The rows of M fall into several groups, which share some directions, and each row is roughly a mix of its group's hidden directions.
M:
[[ 1.40  2.14 -3.20 -2.72  1.89  2.62  0.73  2.68 -1.07  0.64]
 [-2.09  1.56  1.82  1.48 -0.63 -0.13  0.95 -1.15 -5.33 -0.67]
 [-1.94  1.29 -0.24 -3.36  0.56 -1.73 -2.12 -2.44  0.65  3.59]
 [ 0.58  2.11 -2.26 -3.69  0.43  3.28 -0.70  2.62 -1.41 -0.26]
 [ 0.65 -1.63 -1.45  0.46 -3.61  1.42  0.12 -0.77  1.35  4.58]
 [-1.85  0.75  1.47 -0.10  2.97 -2.14 -0.49  1.08 -2.28 -4.21]
 [-2.52 -1.08 -1.55  1.25  3.06  4.03 -1.54  0.82 -1.65  1.02]
 [-1.87 -0.68  0.44  1.78 -0.33 -4.25 -1.37  0.52  0.53  3.99]
 [ 1.42 -1.07 -2.90 -2.72  0.03  0.18 -1.94  1.56  4.23 -0.88]
 [ 1.21 -2.64 -0.91  0.62 -3.53 -0.20 -0.54  0.33  2.19  4.07]
 [ 0.09 -0.22 -1.46 -1.81  3.89  0.65 -2.79  2.00 -1.52  2.95]
 [ 0.48  3.37  2.34 -1.64  0.09  0.84 -3.31  2.55  0.57 -2.37]
 [-1.62  0.47  2.36  3.36  0.64 -1.53  1.28 -1.03 -4.23  0.92]
 [ 0.61 -2.49  1.09  4.26  1.18 -2.29  0.71  1.79 -0.54 -2.70]
 [-2.74 -1.66 -0.74 -0.63  1.41  3.71 -1.65  0.04 -3.03 -2.24]
 [-1.68  1.39 -0.32 -0.08  2.84 -0.28  0.67 -0.10 -2.36 -4.98]
 [-1.86 -1.58  1.51  3.12 -1.21  1.36  4.32  0.31  0.56 -1.89]
 [ 1.19  0.60 -2.22  0.93 -2.51  1.69  0.56 -1.18  1.72  4.75]
 [ 1.61  0.06 -1.77 -2.34  0.54  0.92 -2.55  1.06  4.72 -1.25]
 [-1.89 -2.80 -3.26  0.31  0.92 -0.63  2.73 -2.22  1.53  2.41]
 [ 0.34 -0.51  1.93 -1.79 -2.73  0.16  3.58  2.25 -0.32 -3.33]
 [ 0.40 -2.07  2.59 -1.09 -2.62  0.54  3.89 -1.54 -1.91  1.80]
 [ 2.06 -1.26 -2.34 -1.23  0.24  0.39 -2.07  0.92  5.03  0.68]
 [-1.94  2.26  0.66  2.06  0.12  0.67  3.53 -0.33 -4.06 -0.90]
 [ 0.32 -2.54  0.24  5.21  0.68 -0.76  2.12  0.05 -1.10 -1.82]
 [ 1.16 -0.90 -1.22  0.64 -2.97  0.64 -0.49 -0.27  1.88  5.17]
 [-0.34  2.16  3.00  2.27 -0.85  1.22  1.28 -1.35 -4.31 -0.84]
 [-0.01 -0.97 -0.91  0.89 -2.95  0.19  0.50 -1.04  1.73  5.32]
 [-1.34  1.44  0.26 -3.90 -0.59  0.73 -1.38 -2.29  0.38  4.07]
 [-2.70 -0.90 -1.63  1.71  1.42  2.83 -1.40 -3.06 -2.18 -2.02]
 [-0.90 -0.38  1.28 -0.71 -3.25  1.57  2.49  0.10 -0.76 -4.58]
 [ 0.69  2.97 -2.06  1.40  2.12  0.61 -2.71  2.62  2.64 -1.54]
 [ 0.10 -2.04 -1.82 -4.05 -0.78 -0.21 -2.19  0.85  3.62  0.86]
 [ 0.25  1.35  3.21  2.17 -0.22  0.19  1.99 -1.12 -4.40 -1.52]
 [-0.99 -1.16  0.28  3.76 -0.32 -1.71 -0.03 -4.74  0.68 -1.18]
 [ 0.72 -1.01 -0.09  0.84 -3.38  2.27  1.75 -0.90  1.15  4.46]
 [-0.29 -1.38  3.54 -2.14 -2.51  0.00  3.19 -0.43 -2.63  1.10]
 [ 0.35  1.71 -0.67 -3.16 -0.43  2.83  1.16  4.44 -0.59  0.88]
 [ 1.60 -1.65 -3.39 -1.31  0.59  0.42  0.15  0.60  4.90  0.68]
 [ 1.54 -1.37 -1.19  5.04  0.03 -0.12  0.52  2.32 -1.24 -2.36]
 [ 1.66 -1.19 -2.62 -3.22 -0.09  0.68 -0.75  1.31  4.36 -0.83]
 [ 1.20 -0.55 -0.04 -0.20 -3.13  0.79 -0.61  0.37  1.94  5.23]
 [ 1.75  2.00  4.11 -1.26 -0.01  1.93 -2.67 -1.29  1.63 -1.77]
 [ 0.65 -0.17  0.73  5.58  0.24  0.07  1.72  2.31 -1.68 -0.77]
 [ 1.40 -2.30 -3.74  1.21  0.56 -0.82  4.23  1.14  1.00  0.20]
 [ 2.74 -1.45  2.06 -0.89  0.60  2.62  0.63  1.04 -0.26 -4.52]
 [-0.89 -1.30  1.43  1.33 -1.94 -1.72 -2.48 -4.40 -0.12 -2.31]
 [ 2.69  0.95  0.15 -1.96 -2.35 -2.11  3.30  0.00  0.47 -3.28]
 [ 1.98 -1.27 -0.17 -0.68 -2.34  0.85  0.60 -1.45  3.48  4.14]
 [ 0.45 -2.84  2.09 -1.38 -2.19 -0.16  3.68 -0.50 -0.08  3.28]
 [ 1.07  0.15 -1.11  1.22 -2.27  1.10 -0.13 -0.70  1.46  5.57]
 [-1.07  0.81 -0.13 -2.73  2.86 -0.54 -1.25 -0.60 -1.54 -4.67]
 [-1.38 -1.79  1.84  3.19 -1.73 -1.54 -0.45 -3.98  0.56 -1.86]
 [-2.09 -1.40 -0.21  1.59  0.64  2.20  4.58  0.91 -1.49 -2.39]
 [ 0.95  0.95 -0.88  4.44  0.90 -0.58  1.57  2.79 -0.45 -3.15]
 [-0.40  2.00  0.35  4.38  0.84  1.22  0.75 -2.87 -2.93 -0.94]
 [-1.71  0.88 -0.71 -0.18  1.61 -2.90 -2.38 -2.48 -0.16  4.10]
 [-2.73 -0.51 -1.56  3.34  1.78 -2.07 -2.02 -2.07 -2.28  1.26]
 [ 0.89  2.93 -2.72  1.02  1.74  1.13 -2.22  2.29  2.97 -1.67]
 [-3.67 -0.59 -0.67  0.39  0.83  4.22 -2.50 -0.23 -2.15 -0.19]
 [-1.72 -0.19  1.31 -1.58  3.43 -2.87 -0.96 -0.59 -1.03 -3.79]
 [ 2.88 -0.04 -0.99 -0.45  3.16 -3.82 -1.22 -0.22  0.74  2.78]
 [ 3.07  2.12  1.97 -0.20  0.98  1.82  1.38  0.59  1.54 -4.14]
 [-3.06 -1.31 -0.88  1.28  1.13  4.41 -1.74 -0.63 -1.96 -1.53]
 [-1.32  1.19  2.59  1.52 -0.69  0.21  1.72 -1.72 -4.98 -0.68]
 [-1.29  1.97 -3.58  2.33  3.05 -0.58 -1.71  1.66  2.16 -0.35]
 [-0.80 -3.18 -3.30  1.51  0.65 -0.80  2.10 -2.32  1.06  2.82]
 [ 0.84 -1.67 -1.04  3.79 -1.39 -0.20  1.55  3.11 -0.29 -3.28]
 [ 1.55  1.21  2.80 -3.52 -1.33  0.70 -2.85  1.70  0.23 -2.53]
 [ 1.49  0.22 -2.52  0.82  4.39 -1.15 -1.68 -0.38  0.25  3.31]
 [ 2.05 -1.59 -0.19  4.57 -0.21 -0.12  1.49  2.51 -0.08 -2.77]
 [ 2.66 -2.10 -1.54 -2.22  0.43 -0.16 -0.75  0.98  4.82 -0.30]
 [-2.65 -0.12 -2.12  0.49  2.27  3.78 -2.77 -0.48 -2.06  0.70]
 [ 0.41 -2.60  1.59  4.94 -1.00 -1.16  1.35  2.28 -0.81  0.03]
 [ 3.23  2.29 -0.68 -0.91 -1.90 -2.80  3.40 -0.35  1.70 -0.92]
 [-0.54  1.41  3.55 -1.99 -1.06  0.07 -3.58 -0.23 -2.68 -1.98]
 [-2.37  0.85  0.12 -4.59 -1.04 -1.25 -1.49 -1.12  0.97  3.06]
 [ 3.61 -1.72  2.20 -1.52  1.04  2.35  0.54 -0.21  1.25 -3.49]
 [ 1.86 -1.27 -0.12 -0.27 -2.62  0.30 -0.75 -0.29  2.82  4.81]
 [-0.04 -0.55  0.06  2.80 -0.71 -2.92  0.97 -4.73  0.36 -1.80]
 [-1.09  2.63 -3.29  0.90  2.21  0.09 -3.19  1.99  1.99 -1.09]
 [ 0.01 -1.26 -0.74  0.46 -2.66  0.23 -0.27 -1.21  1.29  5.58]
 [ 0.38 -4.04 -3.40  0.27  0.57 -1.83  2.10 -0.65  1.90  1.92]
 [-1.33 -1.72  1.57  0.42 -1.14  1.05  4.66  1.87 -0.83 -2.87]
 [-1.54 -0.68 -0.91  4.89 -0.28 -1.44  2.57  1.64 -1.22 -1.83]
 [-1.89  0.81  1.05  2.62 -0.21  0.24  1.54 -2.87 -4.58  0.06]
 [-2.52  1.17 -0.73  0.17 -0.74 -3.55 -0.88 -0.16  1.08  4.52]
 [-1.04  1.44  2.37  3.25  0.42 -0.51  1.71 -0.81 -4.48 -0.64]
 [-3.41 -1.37 -0.29  1.00  1.50  4.35 -2.11  0.67 -1.78  0.18]
 [-3.68 -0.51 -0.94  2.43  1.91  1.88 -2.37 -1.90 -1.30  2.29]
 [-2.46 -0.90  1.04  0.83 -1.34 -3.40 -0.05 -0.07  0.92  4.59]
 [ 2.45  0.46 -2.20  1.76  2.47 -0.99 -3.21 -2.54  1.70  1.72]
 [ 0.23 -0.91 -3.36 -1.88  0.00  0.44 -2.34  0.91  4.48  1.27]
 [-0.90 -0.57 -3.63  3.85  1.03  0.27  1.14 -1.44  0.98  3.04]
 [ 1.05  1.15 -1.72  0.74 -2.62  1.29  0.17 -0.04  1.81  5.11]
 [-0.39  0.16 -1.49 -4.94 -1.43  0.88 -2.62 -1.54  0.81  2.07]
 [ 0.47  3.04 -1.64  1.76  2.37  0.62 -3.44  1.26  2.32 -1.97]
 [ 0.95  0.82 -0.05 -4.09 -0.20  2.17 -0.42  4.47 -0.82 -0.09]
 [-1.87 -1.45  1.11  4.17 -0.97 -1.23  0.99 -3.77  0.67 -1.25]
 [-2.58  1.14  0.36 -1.70  2.04 -2.23  0.09  0.91 -1.26 -4.62]
 [ 2.54  0.90  0.78 -0.49 -2.29 -3.47  3.77 -0.21  1.51 -1.38]
 [-0.97 -2.53  2.19  3.39 -0.49 -2.86  0.50 -3.20  0.68 -0.92]
 [ 2.56  0.92  0.93 -0.50 -1.34 -4.47  3.29 -0.04  1.66  0.26]
 [-2.55  1.09  0.95 -1.02  2.62 -2.61  0.65  0.40 -1.02 -4.35]
 [ 2.69 -1.16 -1.92 -1.28 -0.12  0.31 -0.67  2.18  4.89  0.86]
 [ 0.99  1.36 -1.32  0.47  1.85 -3.00 -2.37 -1.87  0.81  4.11]]
One row of each group comes first, with its name. Which group is each row after those in?
[-1.22  1.79 -0.28 -2.18  2.55  0.77  0.86 -1.19 -1.37 -4.82] -> V
[ 0.76  2.02 -0.94 -3.06 -0.10  2.71 -0.84  4.18  0.01  1.85] -> K
[ 1.97  2.06  2.33 -3.06 -1.00  1.53 -0.84  1.47  0.26 -3.83] -> U

[ 1.25 -1.80  1.21  1.37  0.12  1.99  2.45  0.87 -0.97 -4.91] -> V
[-1.92 -3.37 -2.38 -2.72  0.08 -0.44  0.69 -3.82  0.66  0.21] -> U
[ 0.99  1.70  1.54 -1.95 -2.03 -0.24 -2.92  4.50 -0.87 -0.35] -> U
[-0.85  1.03 -0.38 -5.77 -1.50  0.42 -2.25  0.71  0.80  0.19] -> V
[ 1.18  1.80 -0.52 -3.97 -0.74  2.32 -0.37  4.10 -0.38  0.42] -> K
[-1.87  0.98 -1.70 -0.97 -0.42 -0.64 -0.90 -3.14  0.31  4.92] -> V
[-2.80 -1.89 -0.71  1.91  1.78  4.32 -1.97 -0.29 -1.34 -0.87] -> K
[-0.74  1.94 -3.99  1.80  2.90 -0.18 -0.91  1.95  2.51 -1.01] -> U
[-0.43 -1.45  0.39  3.14  0.06 -2.81  1.16 -4.36  0.14 -1.82] -> K
